Each path below is one point turned by a fixed rotation once a step. After each direction that follows a path, write how fast that rotation turns it, in degrees each step (0 if it stays still).
Each turn is a multiple of 5 degrees from 10 to 175, or 0.
Each row of a path follows its step; steps can be skipped.
path 1
step 0: [ 15   9 -24  48 -10 -20  23  -2 -24  34   0   2  -9 -11  12  50  12  15
 -40 -11   4 -48 -19  26 -34 -28  12  18  10  15  48  48  -5 -17 -22   3
   6  -6  37  24   6 -47  -3 -31 -64 -17  30 -34 -18  -2 -26 -12  12 -15
  -5   3  -9]
step 1: [  5  62  -9 -10 -24 -13  16  14 -26  -7 -23   6 -24 -47  26  -4 -30  11
   4   5  19  -4  12  10 -24  -5  50 -18  21  30  34  -3  19  -7  11  -1
 -34   0   2  65  25 -33   4  16 -31 -34  30   8 -58 -19   2 -27  -4  21
  24  13  36]
step 5: [-37 -23 -17 -18  -8  18 -12  33   2  24  -4  23  58 -15  -6 -10  39  14
  48 -20  30   8 -68 -42   8  -2   5  19 -34   8  31 -20  36  -5  -5  14
  13 -16   7   0  -1 -22  -3  59  -5 -18  47  -5 -15  36 -12  13  -3  -9
   7   4 -35]
step 8: [ 34 -34   2  -9  -7 -29   9 -32 -42  43  23  -8  20  28 -30 -30  19  18
   5 -19  29  10 -23 -23   3 -17 -12 -19  -9  20   4  24  37  44   1  16
  29 -31  36  47  26 -19 -10  57 -14 -15  37 -12  -4 -17  12   6  15  18
 -28  27 -41]
step 9: [  5  -2 -15 -10  -8 -12  -3 -20 -23  52  13  -3   9  13 -44 -18  12 -13
 -31 -27  -3  57  33   6 -38  18  19 -22  -6 -32  -1  24  26  17   5  34
   1 -17  30  15  18 -63 -29  -2 -31 -29 -14 -58 -18  10 -14  -7  10  -6
  -1  10  54]
step 10: [  8  37   9  21  -1 -11  -9   7  35   5  -4 -25 -23 -80   2   4 -21  27
 -16 -48  34  37   0  -2 -40   6   5 -51   8 -38  19   3  20  10   7  29
 -36  -2  -3  -3  36 -24  -7  20 -21 -18 -18 -31  12   0 -19  11  27  15
 -57  -5 -10]
step 14: [-28  32 -22   7  -1  29  28  56   2  44   0  28  24   8  -6 -53 -32  -1
   4  27  10 -43 -10 -21   9   5  -5  -5  -7   8 -17 -19  19  61 -23  18
 -10 -22 -12  25   6  -9  17  -3 -13   6 -14 -28 -57  -9   3  31   3 -24
  -4  35 -56]
step 16: [-21  31  -4  -2  10 -30 -49 -11   7  20 -11 -10  12  21  27  20 -23  15
 -36 -29 -24  -5 -53  35   3 -27   8 -27  20  18  50   7  -2   1   5  23
   6 -18  25  23 -13 -28  -8 -30 -11  -7   0  -3 -25 -23 -12  -9  70  21
   6  -7 -68]
step 21: [-28 -14  14  -4   1 -15   5  -9 -35  49 -20  17  32 -34   3  24  -7 -33
  23 -17 -18  10  22 -31  -6 -21  28 -17  27  30  37 -43  15 -30  11  27
 -15  14 -17  11 -19   6   3  48 -25 -27  41   7 -37  57 -25  21 -45  10
  -4  11 -17]
step 22: [ -1   7 -36 -10  11  14  17  30 -26  29 -14  21  27  -2  -1  12 -40   7
  29 -25 -45 -33  -9   2  10  15  16  -3  10  -3  32 -29  57 -32 -23  34
  31 -10  40 -19  13  14 -38 -11 -17 -30  15 -15 -23  -5 -39  47  -6  12
 -15 -56  -4]
Directions:
[ 10  11   4   9  -2  -3   3   6   3   1  -5  -5  -4  -5   1   3  -7   8
   0   3  -6  12  -6  11  11   5   3   9   7 -10  12   2  -5  -6  -3  10
 -10  -2  16   1   1   4  -1  -7   2  -4  -9   5   9 -12 -13   3   1  -4
   6   0  -1] | 115
[  7  -6  -8   7   1  -9  -2   3 -10 -25 -10   5   6   3  -4   2  -3   5
  11   0  -1  -4   4   2  -2   0   2   1   7   4  14   2   2  -4  -7   1
  -1   0 -10   5  -5  -7 -13   1  -1  -5   0  -1   5  12   6  11  -2   1
  11   3  -2] | 20
[  7 -15   7   2  -9  -8   9  -3   3  -4  -3   0   9  -3   0   2   1  -4
  12  -4  -1  10  -1  -5  -4   6 -14  -4 -10   0   1  -7  13  -3  11   6
   1  -3   6  -5  10   2 -12   8   6   6   1  -9   2  -9  -3  -3   2  -8
  -4   4  10] | 20
[  9   6   6   2  -7  -4  -6   9  -5 -14  -7  -7  -6  -9   2  -1  -8  -2
  10   0  -6 -10 -10  -5  -5  -3   6 -10   0  -6  -6   0  10  10  -2  -9
  -1   2   9 -12  -7  -8  10  -6   5  -2   0  -3  -5  -8   7  -8   4   8
  -5  -1  -2] | 115
[ -3   9   8 -18  -1  -5  -4  -8  10  -3 -11   0   6  -3   1  -1  -5   6
   5   2  -4  -5  -7  10  -3   4   3 -16   3   0  -7   5 -10  -4  -4  -6
  -3   4   1   6   5  12 -13  10   4 -13   0   0   0   8  -5  -3   2  -6
  -7  -5  -1] | 125
[ -3  -2  -4  -4   5 -15  10   0  -1  -6  13   6 -10   6   5  -8  -9   5
   2  -5 -13  -8   4   4  12   7   6  -3  -4   7   2  -1   0  -3   5  -2
  14   1  -2  -5  13   3   8   5   3  -7   2   6   5  -5  -6  -4  -1  15
   4   3   2] | 70
[  3   5  -2  -7  -1  -8   1   6   0   2  -8   7  13 -10   3  -7 -10   4
   6  -4   0  -2   6   8   7  -3  -2  19 -17  -1  -6  -3  -2  -7   1   6
  -5  -6  -8  -3  -1   8   4 -12  -9   3   3   0  -6   4  12  -8   7   1
  -6  -2  -2] | 35
path 2
step 0: [ 16  15  11 -17 -12  17 -27  -3 -24  34 -36 -21   1 -28 -44  26  16   3
  18  18 -11  59 -23 -15  -1 -51  22  -2   3 -19  -4 -29  -2  30  -6   5
   2  16 -30 -37 -33 -23   5 -30  15 -35  30  52   3 -23 -19 -11 -43   2
  24   9 -33]
step 3: [ 32 -33  26 -35   3   1  -7 -18  24  25 -39  26 -15 -18   1 -22  33  24
 -29  57  20   9  -9  13 -22   5  -2   9  11  11 -40 -15 -19  -2 -22  34
  10  -2 -18  -1 -10 -19 -15  -8   7 -13  71  12  26 -39  -8 -13 -13  -2
 -46  34  42]
step 4: [ -7 -18  24   9  23  -4   7 -29   4  -9 -57 -48   2  18 -40   6   3  24
 -10 -13  35  -1   5   0 -24 -11   5  50 -23   0 -13  -2 -22  26 -13   8
  61   0  -9 -16 -32 -13   0 -54 -14   7  56  32   7 -14  -5 -24 -51  -3
   6   3 -10]
step 7: [ -4  14  -6 -16   6  -5   1 -34  12  20 -27   7 -19 -28 -36  -5  -4  -1
   2  27  26  25 -26  -4 -31  18  25 -34  19   1  10  -3   2  25 -54  26
  14  44 -34 -19   8  35  -2  -8   9 -20  27  54  30 -24  44 -23 -32 -30
 -24 -36  36]
step 11: [-27 -12   7   3  11  11 -16  -8  19   7 -42  11  12   2   4  41 -24  36
 -20   2   7 -49 -51  23   1  12  10  -8  -3 -16   8   2 -17  27 -42  10
  -8  -2  14  11   0   0  -9 -21 -27 -44  37  27  31 -27  -7 -50 -55 -29
 -44  15  33]
step 13: [ 17 -20  23  -3  -9  -1 -50 -26 -20  45 -46  17  13  19 -32 -14  -8   1
   1  33   2  18 -43 -35 -40 -20 -16  11  46  -2  16  50  25  17  -2   3
   7  43   0  25 -19  15 -10 -53  28  12   9  18  -7   4  12 -32   3 -32
  18 -17   6]
step 16: [ 25 -26  24  11 -34  -5  -6 -16 -27 -10 -31 -20 -43 -49 -46 -26  -3  19
 -26  20  26  -2  -4  22 -17  15 -30  11 -12  12 -13   6  14  -9  -1 -20
  17 -25 -20 -14  -6  -1   6 -19  25  31  53  -6  29 -26 -10  -8 -44 -61
  29 -29 -16]
step 19: [ 15  26   8 -47 -25  18 -24 -18 -38 -13 -26  -7 -29  17 -34  26 -14 -18
 -11  22 -19  13 -43   3 -11 -32  -4 -21  -6  -8  28  40   7   7 -33   8
  -2   6 -13 -36 -33   0   1 -22  10 -53  25  12 -16 -38  -2 -33 -53 -31
 -28   7  -1]
step 21: [  2  -7  -4 -21  10 -23 -21  -9  -2  39  -9  25  68  16   3  -1   8   8
 -17  16   0   8 -26 -10  -6 -22 -24   7  17  20 -19  29  11  33  26  22
 -14  29 -45  -4  30  -3 -29 -29  30 -44  52  20  42  -4 -46   8   2 -31
  25  27 -15]
step 22: [ 11 -37   3 -27 -13  23 -21 -10  -2  31 -18   9  11  -5 -28  -9  -9  43
 -43  63  49  33  24  -2   4 -10 -32   8  11  14 -16  15  -4   6 -16  27
   2 -24 -23 -35 -18  25 -42   6 -11 -16  72  13 -11 -10  18   9 -25   8
   4   7 -29]
Directions:
[  1  -2  -2   8   1  -7   1   1   2   4  -1   5   8  -1  -4   9  -7   6
  -7 -21  -3 -11   3   7  -5   6  16 -10   3   9   0   2  -2   1   7  13
 -10   0  -8  -2   5  -3   6  -1 -12  -1  -2  -4   2   7  -1  -4   6  -4
  -2  12  -7] | 115
[  8  -1  -4   3   2   0  -1   9  -1   8  -6   3 -21  -1  -6  -2  -6  -4
  -6  -1   4  -7  -7   1  13  -3   0   0  13 -13   0 -10  -7  -3   4   4
   4   3  -1  -2   1   4  -4   3   7   2   3  10  -7  12  -9  -6  15   5
   5   8   4] | 145
[ -1  -8   2   1   6  -2  -1 -11   0   0   9  -4   8 -11   1 -10  -6   5
   5  -1  -3   7   3  -7   0   3   4   9   3  -7  -1  -9  -8  13  22   2
   4   6   2   0   1  -3   6 -11  12   9   4   4   5  -8   1  -4  -1  -4
   8   9  -6] | 85
[ -7  -3   2   4   4   8  -6   0   4  -9   1   1   1  -2  -5  -5  -3 -12
  -4 -11   6  -1  -2  -3  -7  -2  -9  -2  -1  -1  -9   0  15  -4 -10  -1
  -1   3   4  11   2 -12   2   0   8  -7   2  -7  -3  -3   5  -3  14  -8
  21   7  -3] | 95
[  2   4   5 -20 -10   1   7  11   0   6   3   6   7  -6   3  -1   4   1
  -1   7  -9  -2  -8   1   5   2  -5   7 -20  -3   0  -2  -3   4   1   5
  -9  -7  -9   7   7  -6   6  -3  -1   1   2   3  -3  14   6   0   2   0
   9  10   6] | 115
[-11  -1  -4   6  14  -4  -1   6   6  16 -10  -5   4   2   7   0   4  -4
  -5  11   8  18   3   0   9   4   9  -8 -11   4   0  -7   4   6  -4   8
   5   2  -6   4   2  -7  -7  -1  -2  -5 -11   3   8  -4  -5  -2   1  -1
   1   6   6] | 100
[ -7   3   1  -1  -6  -7 -13  11  12  -5   2   6  -3  -9   5  -8  -3  -4
  -3   5   5   3   5  -1   1 -16   1  -3   7 -10  -8  17   2   7   0   5
   7   1  -4   4   1  12  11   7 -13  11  -1   1   3  -2  10  -1  -2  -4
  -4   6   2] | 70
